Each named move below is a turn or a mirror, shown by a few rows before and after it. Which moves, in which order, take the first row of each later pair to the second? The first pair is answered.
W (before -> after):
[  5 -11  -2  -8   7   4 -16   7  17   7  21]  ->  [  9 -14   4  -9   2 -10  -2  12 -10  -8  21]
[  4 -16   0 -12 -11  -4   1  -9  -7  -7   0]  ->  [  0 -15  -1 -10 -10   8 -11 -11  12   4  -1]
[ 13  26   4  10  14   2  11 -10  -4 -21 -31]  ->  [ 12  28   2  12  12   8   2  -8  12 -12 -34]
B (before -> after):
[  2   6 -28 -13 -21  14 -22   4   1  -2 -17]  ->  [-14   9 -21   5 -28  12  -2   5  -2  11 -16]
[ 17  -3 -17 -24   1  -7  -5  -4  -8 -14 -20]  ->  [  9   7  -9   0 -22  -9   4 -18  -7   2 -26]
[ 21 -37 -10 -24 -31   0 -24 -14 -11   5  14]  ->  [  1 -29  -1   3 -52  -8  -4 -16 -14  27  15]
R (before -> after):
[  8 -14  -2 -10  -3 -18  14  -2 -27 -18  11]  ->  [  6 -16   3  -7   1 -13  14   6 -20 -14  16]
[ -8  13   6  13  -8  -4   5 -10  -4   0 -27]  ->  [-15  13  13  21   8   3  12   4  -2   9  -1]
[ -1  -2  -1  -5   6 -14   1  -5  -2   2  -8]  ->  [  1   3   0  -2  13 -13   8   2  -2   8  -1]
[  4  15  -2  11 -17 -22  19   3 -22  -7 -15]  ->  [ -8   8   1  15  -7 -16  20  23 -14  13  15]

(2 to 3 moves a pair)
[ -5   7   6  -7  19   9 -11   0  14   5  37]  ->  [  3  14  11  13  -7   3 -11 -16  19  17  33]  B, B
[ -1  12  12  15   0  12   6 -15   6   6 -26]  ->  [-9 -5  3 11 -3 21 -6 -7 19 25 -2]  R, R
[ -1 -13 -12 -36   3  -2   1 -17   2 -11  -9]  ->  [-20   7  -1   9  -2  -6  28 -19  -6   7 -13]  B, B, R
[-37 -13   4   1  20  -7   9  -6   4  28  12]  ->  [-18  -5   8  24 -18 -14   3 -22  14  30   1]  B, B, B
[ -6  -1  15  14 -12  -5   3   1  13  23  18]  ->  [ 24  -7   6 -15  -3  -5 -20  -7  12 -13  -4]  B, B, R
[  9  -5  -5 -30   8  -8 -10  -5 -12 -27 -30]  ->  [-27   9   5   6 -11 -13  24  -9 -18   4 -27]  B, B
[-10  16  -8 -32   6 -18  -6   0 -19 -14 -38]  ->  [-27  12  -4 -23   8 -19   4   3 -21  -3 -37]  B, B, B
[-10  -6  -1 -25  13  -7  -4   1  -7  -9 -24]  ->  [ 14 -10  -1 -20  -2   0 -25   2  14  -5 -12]  R, R, B
[  5 -17  -7  -9 -10  -1 -13   3  15   3  36]  ->  [ 18  -7  -4 -15 -21 -18  -5 -10 -10 -26   8]  W, R
[-34  -8  -6 -15 -20  -9   9  -6 -24  12  -4]  ->  [-31   7   1  -2   1  -9  28   8 -30   7   2]  R, R
[-12 -22  -6 -35 -10 -11  10  13 -16  -5  24]  ->  [  8 -13  -5 -23 -31 -16   3 -12 -20 -17  -6]  R, B
[-16  11  -5  16   2  14  20   0   4   2 -18]  ->  [  8   5 -11   5  25  23   4   9  13 -10  -5]  B, B, R
[-23   0  -9   7 -31   1 -12 -17  -9  18 -35]  ->  [-12  -3 -10 -16  42  20 -16  31   5   0   6]  R, R, B
[  0  -9  -3  -8 -28   4 -13  -6  12   6   2]  ->  [ -3 -16  -5 -24 -11   3 -15   4   8  -3   2]  B, B, B
[ -2 -18  -4  -5 -28  -7   4  -5 -13  15  30]  ->  [  9 -24  -7 -24 -18  -4  -7  -2 -14   2  26]  B, B
[-13   6   3  -1  34   7  -1  11  -1  -6  -4]  ->  [-23  16   9  20  17   0  11   6  -1   9  -7]  B, B, B
[-19  -1  -5  -4 -21   7 -15 -22  12  10 -32]  ->  [-12 -10  -9 -22  -8  12 -26 -18  16  -3 -32]  B, B, B
[ 15   3  12  27 -17  -2   5   3   9   5  20]  ->  [31 -4  2  9 -9 -1 -8  7  8 -9 20]  B, B, B
[ 46  10  16  10  15   7  -6  12   7 -19 -19]  ->  [ 23   4  16  -5  42   6  11  30  -4 -15 -13]  B, B, B
[-14 -18  -4 -16  13  10 -19   5  16   5   5]  ->  [-33  -1   7   4   0  -2   7  -7  -1   8 -17]  R, B, B
[-13  -7  -8 -16 -23  -5   1 -22  -7   4 -26]  ->  [  9 -14 -11 -26  26   9 -13  16   8  -9   8]  R, R, B
[  1  -4  -3  13 -52  -5  -7 -17 -15   2 -12]  ->  [ 21 -15 -11 -21 -28   0 -25 -12  -5 -18 -11]  B, B, B
[-16 -11  -4   1  32  25  -3   2  11  24 -12]  ->  [-21  -3  -2  20  16  21   3 -12  13  28 -17]  B, B, B
[ 11   1  -5 -13 -14 -13   3 -40 -36 -33 -28]  ->  [ 15  -4  -7 -22  46   5   7   7 -27 -39  15]  B, R, B
